128 stands for zero in the data rows.
Each row has a hidden score. How much does it go up from the first row of each pair to the second? 15 means little or no change, 30 a big rise and 0 a big fall. The score is a weighted sum of the row's numbers plus the product of two more (or one squared), each taken from its middle value.
[158 150 154  91 142 139 154 185 118 125 144 159 128 168  85 158]
[158 150  87  83 142 179 154 153 168 125 160 159  89 173 122  94] 8
[158 150  63 112 142 141  89 145 123 154 130 159  74 135 107 158]
[158 150 141  92 142 202 154 127 137 109 175 159 123 136 136  94] 15
[158 150 134 119 142 153 154 170 138 142 140 159  75 170 107  94]
[158 150 145 127 142 166 154 168  94 114 118 159  89 162  66  94] 17
[ 94  80 192  99 142  92  89  88 126 124  91  95 152 119 129 158]
[ 94 150 206 105  57  98 154 123 132 167  77  95 189  80 119 158] 13
[ 94 150 100 178 142  99 154 175 151 157 139  95 100  86 149  94]
[158 150 153 142 142 212 154 122 106 115 172 159 126 177 168 158] 20
[ 94 150 150 146  57 122 154  92 166 108 103 159 155 105 157  94]
[158 150  95 130 142 140  89 143  84  79 146 159 138 117 101  94] 20
[158 150 118 167 142 140 154 110 148 148 122  95 136  68 176  94]
[ 94 150 161 121 142 140 154 138 118 101 122 159  89 169 132  94] 19
[ 94 150 138 147 142 125 154 166 155 133 132 159 131 137 112  94]
[158 150 158 120 142 125 154  74 151 113  95  95 114 110 176 158] 9
[158 150 128 115 142 135 154 124  90 127 150  95 174  86 147 158]
[ 94 150 124 110  57 111 154 111 175  99  93  95 110 136 133  94] 9
[ 94 150 121 100 142 104 154 110 143 151  95 159 166  87 125 158]
[158 150  94 154 142 170 154 125 123 112 124  95  99 107 144  94] 17
[158 150 165 125 142 104 154 106  83 117  91  95 160  82 118 158]
[158  80 157 156 142 126 154 108  69  79 109 159 158 118 122 158] 9
[ 94  80 188  97 142  38 154 113 111 126  91  95 166  76 101 158]
[158 150  65 155 142 134  89 159 165 107 162  95  49 138 137  94] 25
[158  80 135 172 142 114  89  82  93 125 112  95 149 104 175 158]
[ 94 150 143 156  57 110 154 101 147 116  89  95 159  97 149  94] 13
[158 150 176 153 142 154 154  78 126 122 145  95 176 124 172  94]
[158 150  90  92  57 136  89  68 168  77 108  95  94 156 159  94] 12
[ 94 150 144 120 142  74 154 180 100 144 147  95 101 117  68 158]
[158  80 147 154 142 128  89 104  74 143 151  95 131  93 141 158] 11
[158 150 152 160 142 133 154 123 150 153 118 159 169 107 157 158]
[158 150  68 154 142 177 154 142 131 118 186  95 106 142 151  94] 11
[ 94  80 140 111  57 119  89 108 118 126  97  95 168 112 116  94]
[158  80 124 143 142  88  89  95 115 114  78  95 104 110 146 158] 12
[158 150 137 162 142  76  89 113 159 174 113  95 128  78 158 158]
[158 150 132 166 142 115 154 139 103 121 151  95 103 102 128 158] 11
[158  80 142 114 142 113 154 112  91 113 118  95 202  58 136 158]
[ 94 150 107 136 142  50  89 130 129 144 103  95 162  62 109 158] 21
[158 150  81 163 142 143 154 146 107 105 162 159 103 141 107  94]
[ 94 150 144 151 142  83 154 138 140 153  60 159 159  83 124 158] 18
[ 94 150 132 110 142 104 154 146 160 149 119 159 114 144 123  94]
[ 94 150 136 106 142 133 154 128 165 131 118 159 143 166 123  94] 18
[158  80 142  72 142 104  89  86 157 147 134 159 177 129 153 158]
[158 150 138 165 142 169 154 146 148 129 158  95  64 140 150 158] 16
[158 150 115 141 142 129  89  86 172 160 180 159 133 135 199 158]
[ 94 150 155  46 142 159 154 119 151 111 110 159 104 197  99 158] 14
[158 150 154 134 142  91 154 169 107 158 120  95 100 121 101 158]
[158 150  78 113 142 133  89 110 152  84 152 159 145 122 133  94] 15
[158 150 152 132 142 149 154 118 127 106 134  95 123  83 136 158]
[158 150  67 133 142 176  89 101 155 104 155  95  86 130 168  94] 17
[ 94 150 199 125 142  64  89 100 143 146 109  95 149  99 153 158]
[158  80 100 126 142  95  89  95 115 158  90 159 149  96 131 158] 6
[158 150 106 166 142 152 154 145 165 198 169 159 129  96 173 158]
[158 150 112 143 142 172 154 140 119 163 166  95 131  98 140 158] 16
[158  80 147  97 142 134 154 106 113 132 123 159 192 137 121  94]
[ 94 150  94 111 142 147  89  98 183  97 114 159  58 183 151  94] 19
[ 94 150 114  96  57  92 154 149 146 141 111  95 125 119 108  94]
[ 94  80  99 127 142 137  89 109 118  98  96  95 100 163 116  94] 19
[158  80  92 109 142 174  89 140  39 112 136 159 161 180 106  94]
[158 150  73 144 142  78  89 187 120 177 132 159 100 116  84 158] 12
[158  80 119 160 142 113  89  98 108 142 148  95 183  94 160 158]
[ 94 150 182 138 142 116 154 163 118 148 128 159 112 130  86 158] 17
[158 150 126 189 142 157  89 145  92 138 159 159 132 124 139 158]
[158 150  80 148 142 200 154 106 159  96 164 159 122 163 146  94] 8
[ 94 150 121  88 142  76  89 132 187 141 118 159 102 128 135 158]
[158 150 162 153 142 142 154 202 101 129 181  95 113 153  97  94] 21
[ 94  80 107 108 142  75  89 126 133 162  98  95 116 123 131  94]
[158 150 112 147 142 162 154  95 129 117 107  95 155 108 144  94] 20
[158 150  87  91 142 135 154 146 151  92 146 159 120 156 102  94]
[ 94 150  80 105  57 117 154 181 127 122 125  95 100 114  86  94] 11
[ 94 150 154 133 142 131 154 120 145 181  93 159 136 117 146  94]
[ 94 150 111 144  57  79  89 139 137 147 122  95 134  90 138  94] 18
[ 94  80 157 122 142 105  89  63 156 136 127 159 164 155 164 158]
[ 94  80 143 168 142 125 154 119 110 156  77  95 152 104 145  94] 11
[158 150 112 122 142 105 154 129 112  75 112  95 109  81 118 158]
[ 94 150 176 130  57  96 154 114  87 102 121  95 178  72 103 158] 16
[ 94 150 122 105 142 115 154 137 158 130 140 159 133 152 120 158]
[ 94 150 109 156  57 150 154 138 124 115 104  95 123 130 116  94] 12
[158 150  88 140 142 172  89  86 146  95 104  95 104 135 160  94]
[ 94  80 168  87 142  71  89 136 102 120  80  95 130 130  69 158] 13
[158  80 147 141 142 195 154 136  99  85 132 159  97 194 137  94]
[ 94  80 140 101  57 101 154 138 126 146  99  95 172  89 108  94] 4
[158 150  91 104 142 181  89  79 165  92 165 159 139 137 161 158]
[ 94 150 156 145 142  79 154 142 136 166  85 159 177  84  99 158] 11
[ 94 150 157 100  57  88 154 186  73 146 113  95 162  75  59 158]
[158 150 113 205 142 175 154 142 120 171 124  95  91 128 159  94] 15
[158 150  93 112 142 148 154 116 166 170 195 159 111 158 186 158]
[158 150 119 125 142 153 154 142 137  70 146  95  71 158  97  94] 20
[158  80  98 133 142 177  89 148  75 108 157 159 117 149 112  94]
[158 150  56 163 142 165  89 188 100 118 223 159  99 188 139  94] 22
[158 150 130  95 142 152 154 129 170 141 134 159  92 173 124 158]
[158 150 112 124 142 153  89 147 151 100 220 159  40 225 150  94] 22
[ 94 150 113  96 142 149 154 117 196 154 120 159 114 118 144 158]
[ 94 150 169 100 142 114 154  91 143 177 104 159 214  92 128 158] 16
[158  80 116  96 142 146  89  93 142 100 143 159 152 167 129 158]
[158  80 120 127  57 130  89  94 112 148  96  95 136 111 147  94] 8
[ 94  80 195 111 142  73  89 146  45  78 107 159 145 159  75 158]
[ 94  80 113  91  57  84  89  97 136 124 106  95 133 118 135 158] 4
[158 150 111  86 142 149 154 153 132 188 194 159 145 149 137  94]
[ 94  80 159 137 142 111 154  83  99 162  47  95 192  73 155 158] 9
[ 94  80 161 112 142 117  89  98 147 193 117 159 171 162 136 158]
[ 94 150 110 128  57 162 154 132 154  85 116 159 103 153 112  94] 15
[ 94  80 198 101 142  87 154 116  92 137  58  95 161 111  93 158]
[158  80 153 142 142 148 154 148  66 119 122 159 148 128 117  94] 16
[ 94 150 113  90 142 120  89 107 172 104 125 159 136 161 132 158]
[158 150  84  93 142 161 154 156 140  93 165 159 101 157  84  94] 9
[158 150 122 124 142  75 154 125 127 160  63 159 173  71 113 158]
[ 94 150  98 109 142  96  89 188 139 161 127 159  61 177  86  94] 21
[158 150 105 189 142 142 154 152 146 141 188  95 126 123 158  94]
[ 94 150 127 104 142 149 154 117 173 100 131 159 135 172 116 158] 16
[ 94  80 144  75  57 109 154 159  61  63  99 159 153 146  49  94]
[158 150  88 104 142 137 154 180 145 137 202 159 111 147 105  94] 20
[158 150 104 120 142 157  89  75 176  71 110  95 106 144 156  94]
[158 150  88 162 142 121  89 131 138 118 140  95  83 116 145  94] 11
[ 94 150 110 139  57 114 154 185 103 134 121  95 130 123  66  94]
[ 94 150 154 134 142 141 154  53 171 107  77  95 162 102 190 158] 14
[158 150 136 146 142 184 154  52 162 106 142  95 182  98 208 158]
[158  80 192 146 142 104  89  80 109 156 109  95 174  84 154 158] 17
[158 150 121 170 142 117 154 161 147 154 142 159 132 121 139 158]
[ 94  80 158  74 142 126 154 103  94 108 116 159 175 121 107 158] 7
[158 150 132 160 142 170 154 107 160 151 185 159 157 132 186 158]
[158  80 105 121 142  96  89 102 149 129 171  95 151 115 158 158] 12
[158 150 145 103 142 138  89  84 131  97 119  95 121  95 151 158]
[158 150 156 121 142 140 154 115  96 157 117  95 132  85 135 158] 11
[ 94 150  91 142 142 136  89 112 185 129 156 159  51 188 165  94]
[ 94 150 149 107 142  93 154 130 167 127 146  95 134 118 136  94] 12
[158  80 135 128 142 133  89 101 128 167 131 159 150 149 149 158]
[158 150  86 111 142 161 154 103 122 133  99 159 105 139 124  94] 11
[ 94 150 169  86 142 104 154 149  94 126 106  95 125 127  67 158]
[ 94  80 143 139 142 100 154 130 118 179  77  95 155  85 138  94] 2
[158 150  75  79 142 127  89 172 126 116 222 159 143 160 130 158]
[158  80  62 139 142 172  89 118  84  70 184 159 128 182 151  94] 11
[158 150 134 132 142 145 154 136  92 174 105  95 218  52 116 158]
[158 150 111 172 142 172  89 143  63 100 148  95  90 141  97 158] 18
[158 150  63 121 142 142 154 162 164 120 191 159 102 134 101  94]
[158 150  92 180 142 164 154 126 137 144 171  95 132  96 182 158] 18
[ 94  80 152 108 142 101  89 138 106 180 111 159 180 133 103 158]
[158 150 108 163 142  92  89 136 108 111 126  95 135  90 136 158] 16
[ 94 150 106 113 142  86  89 142 139 146 161 159 141 144 113 158]
[ 94 150 145 143 142 100 154 149 155 160 161 159 152 126 128 158] 12
[158 150  93 116 142 153  89 121 151 150 127  95  80 144 150  94]
[ 94  80 158 130 142  76 154 174  88 115 131 159 148 112  82 158] 6
[ 94  80 122 152 142 140  89  97 132 104  73  95  92 179 132  94]
[ 94  80 149 139 142  68 154 157 125 193 123 159 180 113 114 158] 10
[158 150 167 157 142 181 154 109 151 167 131 159 165 128 173 158]
[158 150  72 111 142 202 154 181  94  96 221 159 151 143 118  94] 20
[158 150 139 144 142 131 154 153 129 171 146  95 166  92 146  94]
[158 150  67  86 142 141 154 143 152 104 133 159 108 159  90  94] 10
[158  80  96 127 142 111  89 119 107 150  91  95 117 128 127  94]
[158 150  54 165 142 167 154 174 120 131 160  95  54 150 125  94] 16
[158  80 129 144 142 116 154 134 104 193 138 159 174  81 146 158]
[158 150 156 126 142 120 154 138 135  91 127 159 124 122 128 158] 23
[ 94  80 161 134 142  47  89 100 114 178  43  95 175  88 146 158]
[158 150 118 151 142 175 154 124 163 158 184 159 139 126 185 158] 16
[158 150 144 148 142 169 154 106 122 133 183  95 145 108 206 158]
[ 94  80 123  70  57  96  89 132 145 140 100  95 134 116 111  94] 13
[ 94 150 100 153  57 152 154 198 112 114 136  95 112 117  77  94]
[ 94 150 133 105 142 103  89 139 191 130 150 159 117 189 114 158] 23
[ 94 150 155 159  57 111 154 127 111 146  68  95 180  74 131  94]
[158 150 124 131 142 163 154  87 174  97 134 159 160 121 179 158] 20
[ 94 150 178 108 142  90 154  95 150 122 146 159 168 107 152 158]
[158 150  85 143 142 159 154 151 141 150 192 159 143  90 148 158] 16
[ 94  80 198  89 142  30 154 138 132 137 151  95 173 121 124 158]
[ 94 150 127 112 142 132 154 146 129 133 122  95 189 100  84  94] 24
[158  80 152 101 142 181 154 126  89 125 138 159 160 133 128  94]
[ 94 150  96 137 142  77 154 173 156 199 142 159 128 107 130 158] 12
[158  80  93 131 142 153  89  83  63 117 160 159 190 122 187 158]
[158 150 129 105 142 178 154  88 124  79 137  95 107 122 150 158] 14
[158 150 170 108 142 117 154 137 133 126 105  95 139  99 118 158]
[158 150 111 153 142 153 154 109 131 132 158 159 174  96 149  94] 11
[ 94 150 147 120 142 122 154 174 115 137 144  95 142 141  80  94]
[158 150 139  78 142 147  89 106 132  92 111 159  99 163 105 158] 17
[158 150  88  63 142 166 154 123 187 134 152 159 119 133 117 158]
[158 150 112 116 142 139 154  85 148 129 108 159 158 134 153 158] 15
[ 94  80 112  65  57 125  89  89 140 104 100  95 126 134 121  94]
[ 94 150  64  95 142 108  89  66 177 106  99 159 137 120 163  94] 19
[ 94 150 129 118 142  92 154 128 192 187 177 159 165  81 155 158]
[ 94  80 156  61 142  82  89 115 143 143 126  95 126 181 111 158] 21
[158 150 159 178 142 183 154 122 147 170 138 159 159 131 171  94]
[ 94 150 151 101 142 172 154 131 119 101 133 159 149 128 107  94] 13
[ 94 150 121 143 142 105  89  97 151 109  80  95 116 129 158  94]
[ 94  80 129 173 142 124  89  92 132 138  82  95 114 141 162  94] 10
[ 94 150 165 171 142 140 154 107 148 155  69  95 152  92 170  94]
[158 150 134 149 142 108 154 195  77 147 131 159 149 104  88  94] 17
[ 94  80 132 121 142  78  89 117 117 150 115  95 180 108 120 158]
[158 150 114 178 142 154 154 102 193 127 147  95  86 131 198  94] 13
[158 150 143 128 142 160 154 104 131 158 144 159 102 163 160 158]
[ 94  80 183  94 142 125 154  69 125 152  82 159 165 134 133 158] 10
[158 150 109 124 142 154 154 138 148 125 164 159 147 115 135 158]
[158 150  80 149 142 133  89 114 172 108 142  95  73 143 164  94] 15
[ 94 150 124 127 142 107  89 135 129 126 158 159 169 129 112 158]
[ 94  80 199 119 142  90  89 113  79  47 127 159 138 168 104 158] 13
[ 94 150 171 114 142 133  89  81 114 106 112  95 145 128 124 158]
[ 94 150  95 112 142 106  89 173 143 136 101  95  72 158  87  94] 16
[ 94 150 100 146 142 198 154 159 130 127 145 159  80 180 109  94]
[ 94 150 124 156  57 123 154 121 154 108 126  95 146  76 150  94] 12
[158  80 145 199 142 121  89 163  47 102 135 159 125  93 108 158]
[ 94 150 140 175 142 101 154 131 134 148  99  95 138  94 137  94] 12
[158 150 145 156 142 168  89 152  81 139 140 159  75 182  97 158]
[ 94  80 125 154 142 126  89 123 113 175 111  95 117 139 139  94] 4
[158 150  94 125  57 115 154 224  49  97 180 159 111 135  42  94]
[ 94 150 150 137 142  66  89  81 171 141 125  95 165  89 171 158] 20
[158  80 148 108 142 151  89  85  81  74 102  95 143 132 104 158]
[ 94  80 141  86 142 122  89 108 113 151  54 159 130 171  99  94] 12
[158 150  17 104 142 190 154 137 208 117 186 159  54 173 158  94]
[158 150 173 173 142 133 154 149  62 163 113  95 127 109 102 158] 25
[158 150  88 130 142 183 154  80 146 107 171 159 147 121 193 158]
[158 150 190 158 142  79 154  96  94  18  80 159 184  55 122 158] 12
[ 94  80 213 108 142  88  89  48 104 109  60  95 196  77 150 158]
[158 150 116 130 142 125 154 108 158 128  93  95 112 122 153  94] 14
[158  80 131 135 142 116  89  93 131 189 103  95 156 135 147 158]
[ 94  80  88  73  57  94  89 164 123 134 126 159 108 133  74  94] 8
[158 150  84 154 142 177 154 142  92 139 153  95 126 125 114  94]
[158  80  78  93 142 161  89 133 122  98 210 159 137 172 148 158] 19
[ 94  80 137 110  57 128 154 121 104 153  49  95 154 111 111  94]
[ 94  80 123  85 142  86  89 117 141  88 118 159 134 134 114 158] 21
[ 94 150 103  72  57 103 154 145 159 122  83  95  99 146 101  94]
[158 150 147 110  57 158 154 181 111  92 162  95 170  95 114  94] 28
[ 94  80 161 117 142  90 154 151 138 166  91 159 141 142 102  94]
[158 150  97 133 142 167 154 147 129 184 202 159 114 142 163 158] 15
[158 150  83 173 142 194  89 106 124  86 128  95  83 169 145  94]
[158 150 100  82 142 182 154 127 146 119 165 159 134 161 125  94] 10
[ 94 150 173 140 142  82 154 115 180 155  74  95 143 103 154 158]
[158  80 124 143 142 103 154 132 135 200 114  95 121  98 155 158] 7
[ 94 150 137 102 142  99 154 163 150 137 116 159 155 134 100  94]
[158  80 146 149 142  84 154 203 101 164 160 159  81 154  82 158] 6
[ 94 150 138 173 142 160 154 135 124 175 116  95 149  96 163  94]
[158 150 169 106 142 123 154 102 125 104 127  95 158  74 142 158] 17
[ 94  80 144  57 142 132  89 111 160 114 123 159  88 210 105 158]
[ 94 150 177 173 142 106  89  99 127 130  96 159 138  99 161 158] 19
[ 94 150 148  71 142 129 154 178 159 132 178 159 143 146  85 158]
[158 150 157  64 142  91 154  69 162 113 124 159 152 107 170 158] 6
[ 94 150 153 139 142 165 154  91 140 144  64  95 145 121 160  94]
[ 94  80  88  81 142 125  89 109 129 147 175 159 112 195 137 158] 11
[158 150 116 118 142 113 154 163 132 168 190 159 135 139 122  94]
[ 94 150 116  57  57  79  89 115 160 124  88  95 139 103 122 158] 15
[ 94 150 134 122 142 143 154 169 160 139 160 159  82 200 108  94]
[ 94  80 152 212 142  91  89  91 143 181 102  95 143 113 200  94] 12
[ 94  80 184 125 142  95 154  78 150 164  97  95 138 106 160 158]
[ 94  80 130 154  57 107  89 153  77 166  91  95 134 132  87  94] 22
[ 94  80 122 146 142  87  89 137 120 195 132 159 159 136 125 158]
[158 150 111 174 142 122 154  99 111 150  90  95 173  51 156 158] 14
[158  80  76 137 142 138  89 113 124 117 124  95  98 136 138  94]
[ 94  80 108  64  57 139  89 125 136 110  90 159 116 141  99  94] 16
[158 150 131 116 142 146 154  99 151 182 118 159 169 106 158 158]
[ 94 150 112  70 142 130  89 123 200 104 140 159 100 192 122  94] 23
[ 94  80 158  88  57 114  89 113  70  88  69  95 120 174  98  94]
[ 94  80 112  97 142  95  89 118 117 136  90  95  98 172 101  94] 15
[158  80 135 138 142 110  89 142  87 150 190 159 128 105 149 158]
[158 150 116 115  57 103  89 151 113 101 174  95  91 125  92 158] 14
[158 150 186 137 142 101 154 103 106 162 102  95 158  91 143 158]
[158  80 112 124 142 126 154 153  90 207 153  95 166 111 100 158] 12
[158 150 116 131 142 196 154  91 154 103 174 159  88 167 171 158]
[ 94 150 163 158 142 140 154  86 197 108 149 159 183 108 176 158] 22
[158  80  87 114  57 144  89 143  74 138 106  95 115 138  99  94]
[ 94  80 108  97 142 124  89 141 144 162 110 159  81 174 112  94] 16
[158 150 158 169 142 166 154 122 125 127 143  95 111 110 149 158]
[158 150  91 129 142 127  89 161 134 136 158 159  91 166 108  94] 18
[ 94 150 134 183  57 102  89 112 111 144 123  95 161  72 157  94]
[158  80 196 112 142 137 154  56 168 149 119  95 166 126 194 158] 9
[ 94 150 153  61  57  87  89  90 116  86 101  95 148 110 110 158]
[158 150 162 156 142 135 154 138 152 180 164  95 131 121 150 158] 18
[ 94 150 181 100 142  80 154 100 153 135 110 159 151 132 135 158]
[ 94 150 161 122 142 114  89 124 134 113 156 159  86 169 117 158] 21
[158 150 111  75  57 161 154 160 144  67 155  95  88 129  87 158]
[ 94 150 119 146 142 131 154 107 189 123 120  95 100 119 169  94] 13
[ 94  80 155 107 142  96  89  72 162 146 107 159 156 170 157 158]
[158 150 125 158 142 165  89  58 131  84  75  95 134 130 165  94] 22
[ 94 150  98  78 142 145  89  83 168 101 121 159 115 165 121  94]
[158  80 125 134 142 162  89  48 170 124  95 159  98 161 198 158] 11
[ 94 150 131 189 142 122  89  97 154 128 112  95  96 156 165  94]
[ 94 150 128 101 142 149 154  87 188 114  94  95 104 140 173 158] 9
[ 94 150 137  88 142 116 154 157 111 125 116 159 113 160  85  94]
[ 94  80 114  76 142 120  89 107 156 116 127 159 119 192 115 158] 14
[ 94 150 162 136 142 185 154 146 142 128 134 159  86 176 106  94]
[158  80 110 162 142 103  89 116 138 112 106 159  90 146 137  94] 8
[ 94 150 103 109 142 100  89 163 142 171 173 159 110 147  79 158]
[158 150 144 141  57 147 154 195  77 115 121  95 126  87  67  94] 12
